Some points, one per row:
(-2.119 -0.161 -0.567 -0.565 0.397 -1.443 0.726 0.497 -0.586 0.542 0.828 -1.568 -0.775 -0.497 -1.143 -0.918 2.372 0.348 2.102 0.286 -0.601 -2.734 0.666 0.135)
(-0.611 -0.585 1.492 -1.250 0.214 0.583 -1.886 0.701 1.551 -0.402 2.338 0.287 0.824 0.280 0.242 -0.194 -0.387 0.894 -0.459 0.774 -1.402 1.276 1.115 -0.783)
(1.575 -0.478 0.222 -0.069 0.506 -0.952 1.393 0.325 -0.528 0.517 0.228 0.048 -0.181 -0.104 0.228 0.735 -0.844 1.307 -0.180 1.148 0.675 -0.377 1.408 0.402)
(-0.325 2.023 -0.917 0.248 -0.899 0.671 1.004 0.109 1.073 -0.996 0.363 1.626 2.846 1.131 0.672 -0.601 -1.552 0.063 4.105 0.011 1.369 -1.791 -1.303 -0.468)
(1.766 0.933 1.571 0.113 0.491 -0.396 -0.268 0.052 0.449 -0.886 0.520 2.144 -0.923 -0.035 0.243 0.453 0.421 0.464 -1.433 0.029 1.320 0.058 -0.500 0.584)
(-0.303 1.407 -0.856 1.067 -0.661 0.191 2.143 0.698 -0.073 0.880 -1.870 -3.483 -1.986 0.529 1.871 1.545 -0.865 -0.774 -0.195 -0.432 -1.673 -3.189 -0.394 1.406)
(0.396 0.541 1.567 0.910 1.129 -0.165 1.288 0.919 -0.891 1.306 -0.463 -1.363 -1.226 0.867 0.755 0.211 -0.238 -0.126 0.072 -0.994 -1.987 -1.329 0.896 0.262)
(-0.026 -1.169 -3.387 0.112 -0.480 1.165 -2.338 -1.692 1.905 0.204 0.759 -1.571 1.260 -0.485 -0.710 -1.092 -0.337 -1.699 2.031 0.958 -2.228 -1.511 0.026 0.059)
(-0.834 -0.700 1.801 -0.346 1.368 0.777 -0.111 -0.284 0.185 -0.664 0.694 -0.104 -0.468 0.143 0.240 -0.473 0.771 1.067 -0.826 -1.623 -0.347 1.919 -0.219 -0.590)
(-2.538 -2.102 -2.601 -0.843 1.347 -0.759 -1.638 -2.033 -0.102 -0.613 1.019 -0.587 3.367 0.471 -2.361 -1.147 0.201 -1.295 0.004 -0.131 -0.353 2.245 2.334 -2.145)
(1.139 0.595 0.399 -0.345 0.178 1.074 0.155 -0.634 -0.155 -0.575 0.348 1.081 -0.423 -0.765 0.005 0.463 -0.602 -0.022 -0.170 0.290 -0.080 0.741 -1.221 0.187)
(0.132 1.336 1.158 -0.967 -0.941 2.576 0.720 -0.789 -1.229 -0.704 1.341 1.550 -0.493 -0.210 -0.141 0.913 -0.596 0.600 0.767 0.450 -1.069 0.833 -1.769 -0.026)
(0.334 -0.955 -1.626 1.345 -0.329 -1.854 0.354 1.570 0.206 0.344 1.322 -0.569 -0.560 -0.249 -0.526 1.870 0.153 0.936 -0.456 0.244 -0.708 -3.157 -0.715 3.102)
Here are 16 more points, each followed by its number:
(-0.679 -0.289 -0.812 -0.146 -0.375 -0.716 -0.405 0.556 -1.410 0.254 -0.791 -0.308 1.083 0.160 0.190 -1.173 -0.314 -0.497 2.023 0.695 -0.203 0.234 0.331 -0.997) 0
(-0.359 -0.870 -0.343 -3.200 0.770 1.094 0.625 0.227 -0.704 0.945 -0.386 -0.768 2.428 -1.140 -1.411 -1.287 -0.204 2.032 -1.043 0.156 -0.617 3.392 1.409 -3.033) 1
(-0.045 -0.274 1.330 0.090 2.017 -0.881 -0.067 1.586 1.383 2.624 0.183 -1.407 1.725 2.026 1.604 -2.797 -2.016 0.789 -0.231 0.374 -0.349 1.001 1.573 -3.505) 2
(-0.695 -0.049 1.067 0.683 1.021 0.028 0.170 -0.670 0.174 -0.365 0.284 -0.242 -0.189 -0.546 -0.482 0.388 1.756 0.447 0.297 -0.793 0.896 -0.020 -0.705 0.465) 3
(-0.182 -1.096 2.517 -0.932 0.108 0.127 -1.952 0.273 1.078 -0.827 2.093 0.776 1.479 0.097 -0.568 -0.993 0.296 1.398 -0.618 -0.345 -1.599 2.304 1.685 -0.922) 4
(-0.425 -0.895 0.520 -0.322 1.507 0.982 -1.179 -0.230 -0.087 -0.272 1.091 1.046 -1.136 -0.002 0.947 -0.689 -1.241 0.633 -1.268 -1.193 0.667 2.081 -0.258 -0.412) 5
(-2.168 -1.365 -2.791 -1.335 0.548 -1.387 -1.690 -1.587 0.441 -0.758 1.840 -0.793 2.750 -0.251 -1.813 -1.301 -0.171 -0.989 -1.272 -0.383 0.638 2.084 2.380 -1.769) 6
(1.753 0.825 -1.434 0.062 -1.728 0.773 -0.378 -0.679 -0.666 -1.151 0.020 2.550 -0.356 -0.975 -0.671 -0.016 1.437 0.620 -0.784 1.233 0.037 0.475 -1.040 -0.302) 7
(-2.060 -1.212 -2.303 -1.326 0.582 -0.985 -1.451 -0.277 0.098 -0.236 0.139 -0.873 2.661 -0.190 -1.868 -1.523 0.838 -0.226 -0.634 -0.078 0.124 1.135 1.480 -2.102) 8
(1.130 -0.923 0.503 0.445 -0.063 -0.186 -1.266 0.237 0.516 0.733 -0.531 -0.904 1.462 0.173 1.729 -1.481 -1.246 1.369 0.147 0.092 0.211 -0.101 0.787 -1.568) 9
(1.158 -2.766 -0.551 -0.019 0.543 0.522 0.082 -1.873 -1.374 -1.141 -0.808 0.414 -1.319 -1.308 1.023 0.693 0.559 1.283 1.179 0.481 0.388 -0.843 -0.660 1.238) 10
(-0.137 0.760 -0.041 0.475 0.069 -0.413 0.217 0.326 -1.114 0.132 -0.205 0.443 0.419 0.147 -0.158 0.201 -0.762 -0.138 -0.576 -0.331 -1.014 0.106 -0.479 -0.305) 11
(-0.706 -0.216 0.267 0.385 -0.466 -0.678 1.524 0.592 -1.279 -0.456 -1.755 -0.154 -0.412 0.172 -0.230 1.240 1.212 0.193 0.347 -1.130 0.302 1.382 -0.087 0.461) 12
(0.711 -1.108 -1.649 0.242 -1.007 -0.255 -0.795 -0.826 0.606 -0.307 -0.495 -0.920 1.266 -0.210 -0.707 -0.654 1.428 -0.519 0.677 -0.157 0.391 -0.068 1.395 0.284) 13
(-1.506 0.250 -1.152 0.424 -0.293 -0.536 0.655 0.032 0.015 0.843 -0.819 -1.956 -0.122 0.879 0.978 -0.537 -0.137 -0.332 1.843 -0.436 -0.594 -1.122 0.805 -0.250) 14
(-0.403 -0.653 0.774 0.276 0.009 0.970 -0.680 -0.643 -0.751 -0.210 -0.632 -0.009 -0.448 0.175 0.098 -0.402 0.120 0.158 -1.124 0.111 -0.144 0.561 -0.151 -0.292) 15
Which three of these numbered points are nearest to each point below by angle, seen from the average point of the first points? Their numbers follow each, nearest first.
(0.870 1.094 1.263 0.585 1.698 -0.350 -0.179 0.597 0.425 -0.238 0.595 1.461 -1.005 -0.285 -0.171 1.388 -0.866 -0.324 -0.177 0.103 1.140 0.706 0.073 1.097) > 5 3 11
(1.672 -0.471 0.411 -0.801 1.270 -1.596 1.413 0.740 -0.344 1.040 0.775 0.204 -0.669 0.305 -0.086 0.499 -1.806 1.525 -0.262 1.376 0.628 -0.549 2.057 0.780) > 2 9 1
(-0.868 -0.612 0.255 -1.826 -0.112 -0.088 0.322 0.312 -0.557 0.485 0.178 0.583 1.459 -0.403 -0.934 -0.530 0.452 0.734 -0.126 0.363 -0.538 1.695 0.109 -1.368) > 1 8 4
(-1.565 -1.903 0.296 1.642 2.048 0.514 -2.812 0.030 2.109 -0.096 1.884 -1.189 1.142 0.204 0.212 -1.043 -1.845 -0.527 0.739 -0.041 -1.332 -0.345 2.854 0.320) > 4 6 2
(3.367 2.406 4.445 1.219 1.958 -1.520 0.088 1.130 0.912 -1.893 0.790 3.893 -3.349 1.196 1.204 1.107 0.735 0.287 -2.374 -0.927 4.521 0.295 -0.752 2.715) > 3 5 7
(-0.534 -1.067 0.154 1.073 0.142 0.545 -0.337 -0.774 -1.403 -0.680 -0.889 -0.180 -0.900 0.046 -0.265 -0.885 0.521 -0.137 -1.271 -0.507 -0.251 0.690 0.229 -0.335) > 15 5 12
(0.360 0.349 -0.554 1.292 -0.298 0.108 1.811 0.288 -0.267 0.875 -1.142 -3.373 -2.159 0.547 1.390 0.905 -1.142 -0.852 0.042 -0.512 -2.274 -3.135 0.681 1.696) > 14 12 10
(0.313 -0.371 -2.408 1.428 -0.849 -1.658 0.384 0.686 -0.353 -0.143 1.852 0.300 -0.501 -0.282 0.080 1.203 0.384 0.143 0.004 0.893 -0.663 -3.585 -0.672 2.591) > 10 7 13
(0.767 0.583 0.173 -0.755 -0.191 0.796 0.461 -0.393 -0.455 -0.071 0.099 0.853 -0.421 -0.568 -0.086 -0.078 0.246 0.200 0.153 0.632 0.102 0.012 -1.311 -0.043) > 7 15 10
(2.810 1.302 -1.687 -0.508 -2.398 0.955 0.043 -0.412 -0.630 -0.801 -0.216 3.447 -0.233 -1.057 -0.667 1.396 1.619 0.132 -0.892 1.197 0.485 -0.032 -2.123 0.005) > 7 10 11
